In the data rows, the value 500 means zero.
Here are some numbered points:
519|501|403|577|487|793|480|284|434|767|535|488|397|525|598|372|399|534|589|590|616|722|501|615|529|339|589|581|447|440|550|470 0
473|419|597|305|422|613|391|520|399|709|570|638|607|475|795|424|452|423|548|543|738|531|610|401|594|658|450|553|605|545|316|613 1
401|610|614|672|515|297|474|750|641|137|724|350|529|422|443|474|552|494|487|228|429|304|362|538|582|561|546|505|610|502|566|496 2
441|323|421|389|599|727|438|364|471|840|516|624|402|549|637|540|533|464|325|636|520|586|459|345|477|617|152|545|424|506|451|471 3
594|478|559|559|463|508|618|414|552|638|583|519|623|499|382|513|445|470|483|364|568|505|591|755|426|542|286|527|620|387|625|481 4
419|397|704|346|368|630|476|405|616|735|372|496|457|383|698|205|533|506|484|609|636|649|557|450|678|683|388|435|584|490|375|565 5
592|290|391|390|410|456|379|606|457|626|494|469|366|314|416|396|500|507|550|457|347|429|536|535|472|676|512|425|500|511|673|447 6
424|558|473|575|675|289|431|597|425|341|478|360|545|463|428|572|647|511|407|458|271|305|387|593|541|658|312|426|614|673|529|379 7
672|426|636|429|643|551|439|536|709|516|667|494|379|486|529|677|441|381|548|276|586|556|564|457|492|213|594|621|473|545|552|511 8
879|469|431|418|482|425|569|613|538|423|378|674|420|385|485|444|584|454|460|686|504|621|730|287|615|710|519|549|547|481|404|595 9
452|544|453|500|468|395|287|487|483|393|472|465|584|515|597|462|592|743|771|740|327|632|427|402|676|710|413|490|598|634|126|756 10
455|308|386|377|522|319|441|503|663|553|463|453|613|666|485|487|447|409|193|576|770|630|689|335|492|506|624|556|421|187|390|608 11
489|526|562|347|331|595|447|601|391|640|502|435|543|317|385|531|489|447|434|526|589|469|487|495|566|500|483|446|535|515|688|516 12
519|388|411|486|595|633|470|595|553|374|725|346|500|466|418|474|533|463|374|450|652|518|443|451|364|656|949|474|382|387|841|469 13
455|531|451|428|503|611|506|357|382|684|440|511|253|504|523|498|518|471|496|458|376|459|350|506|369|406|551|455|636|433|580|252 14
677|460|340|637|298|483|474|494|396|349|381|599|322|348|296|387|384|490|702|473|267|279|387|545|610|555|590|477|403|594|569|655 15
490|276|398|479|558|275|352|502|399|349|407|574|358|342|435|486|725|611|490|331|337|496|553|400|556|452|254|267|607|526|397|562 16
210|476|414|616|603|483|440|526|536|431|655|503|428|550|342|617|505|421|339|467|389|473|444|660|263|249|438|370|485|543|592|232 17
282|568|616|524|615|451|292|718|751|541|565|453|617|641|695|492|428|349|536|414|593|640|393|451|508|637|642|621|652|499|280|511 18
620|370|763|456|684|413|534|543|449|749|408|561|650|270|380|438|456|447|586|549|463|548|553|527|685|813|394|589|725|493|364|592 19
648|472|365|525|211|462|488|593|353|338|506|645|353|399|338|606|439|677|671|550|287|373|366|513|492|655|580|557|406|420|414|441 20
571|454|579|399|425|444|361|583|504|370|485|508|513|459|495|308|508|662|575|550|382|623|434|507|686|855|453|379|662|573|258|735 21
354|443|272|491|440|712|709|667|344|518|423|414|472|444|422|450|412|477|492|637|564|580|536|588|470|441|840|452|591|486|696|457 22
315|427|482|482|488|551|471|554|352|469|559|403|724|605|385|516|437|370|607|418|574|315|459|596|402|422|392|556|529|546|540|472 23
512|343|383|647|453|432|385|642|182|588|369|450|130|427|414|423|472|377|554|635|462|529|418|408|445|371|706|449|499|502|536|515 24
473|522|555|489|494|512|667|377|695|712|589|633|691|597|572|672|318|352|573|225|413|569|747|639|438|482|505|431|392|332|635|100 25
672|450|397|459|  0|621|693|484|460|417|465|578|633|357|468|594|528|773|411|418|240|407|647|476|573|530|272|633|320|485|505|614 26
532|737|674|598|747|466|350|578|835|661|634|470|603|641|678|531|403|435|493|567|622|540|565|696|445|515|789|547|563|569|559|414 27
551|689|399|594|573|494|532|641|550|384|454|355|706|391|282|610|498|564|273|542|241|412|335|609|441|728|318|403|548|622|694|242 28
332|582|516|664|312|559|371|252|549|294|494|565|426|540|522|575|474|554|707|524|337|200|205|512|587|328|293|523|452|511|438|452 29
655|558|475|467|388|513|613|491|648|585|528|506|555|591|590|556|491|452|502|368|558|629|478|458|671|541|584|467|562|559|488|460 30
New points follow, each followed by the numbers of its three nearest points above, nearest first.
441|487|528|459|526|456|467|658|317|527|738|396|652|503|429|404|249|370|471|477|924|611|680|603|578|150|578|568|550|374|384|701 ~ 23 12 11
623|411|369|542|592|487|477|716|362|464|559|315|738|673|315|559|589|313|342|460|866|637|575|526|462|438|391|652|378|549|444|605 ~ 23 11 12
576|271|453|388|458|520|530|498|375|549|571|591|357|422|477|532|552|393|578|530|439|399|412|515|247|181|708|355|620|539|608|459 ~ 14 24 6
694|443|414|498|483|521|500|637|488|460|476|555|518|357|329|550|408|466|458|662|202|497|579|542|332|636|670|592|533|545|600|357 ~ 6 20 12
374|475|410|643|473|599|620|570|306|557|464|587|293|353|328|443|544|374|472|488|438|480|586|362|365|449|697|269|461|403|454|494 ~ 24 22 14
410|627|391|551|585|224|227|458|428|380|481|400|515|585|533|595|459|635|572|498|349|269|419|517|391|478|500|488|459|414|535|526 ~ 7 23 29
538|478|700|575|468|504|593|472|575|627|413|599|586|586|573|543|520|465|614|566|594|523|399|673|427|488|861|634|475|349|276|544 ~ 30 27 18
539|386|345|497|543|493|384|434|437|329|562|551|404|390|568|407|676|542|457|424|551|498|443|511|519|462|488|414|221|346|458|683 ~ 16 6 12
522|582|507|477|481|593|538|389|683|444|530|481|557|463|563|558|652|642|208|414|653|708|699|355|615|797|331|636|316|499|464|511 ~ 30 9 3
378|382|335|571|512|495|488|594|286|431|513|517|181|414|329|305|507|394|544|536|440|489|362|458|395|241|693|420|483|491|512|549 ~ 24 22 14
332|378|357|366|551|490|429|372|496|791|466|676|456|554|658|439|605|411|369|663|566|671|414|371|510|561|166|527|596|416|294|408 ~ 3 5 1
591|474|321|490|343|535|559|507|449|489|551|505|408|462|272|543|279|621|454|606|590|591|494|585|323|519|821|458|662|332|774|398 ~ 22 13 12
687|593|483|674|424|424|569|565|602|425|574|252|283|379|477|601|656|633|662|328|409|361|542|439|608|603|395|572|494|982|676|520 ~ 7 30 2
158|653|862|516|507|676|476|492|452|808|617|543|949|530|565|267|188|435|719|575|774|622|531|584|679|494|616|398|523|293|198|627 ~ 1 18 5
427|462|352|584|317|574|473|554|428|342|621|579|758|558|516|404|158|638|479|585|247|618|358|622|345|854|548|466|450|367|549|392 ~ 20 28 6
456|580|452|329|272|494|434|469|535|576|699|353|722|757|493|563|184|495|522|340|601|395|361|560|334|476|454|619|490|449|675|272 ~ 23 4 30
822|435|527|544|571|477|667|513|475|334|451|320|219|501|486|622|554|517|329|490|404|519|674|567|355|315|489|580|577|545|545|462 ~ 8 14 30
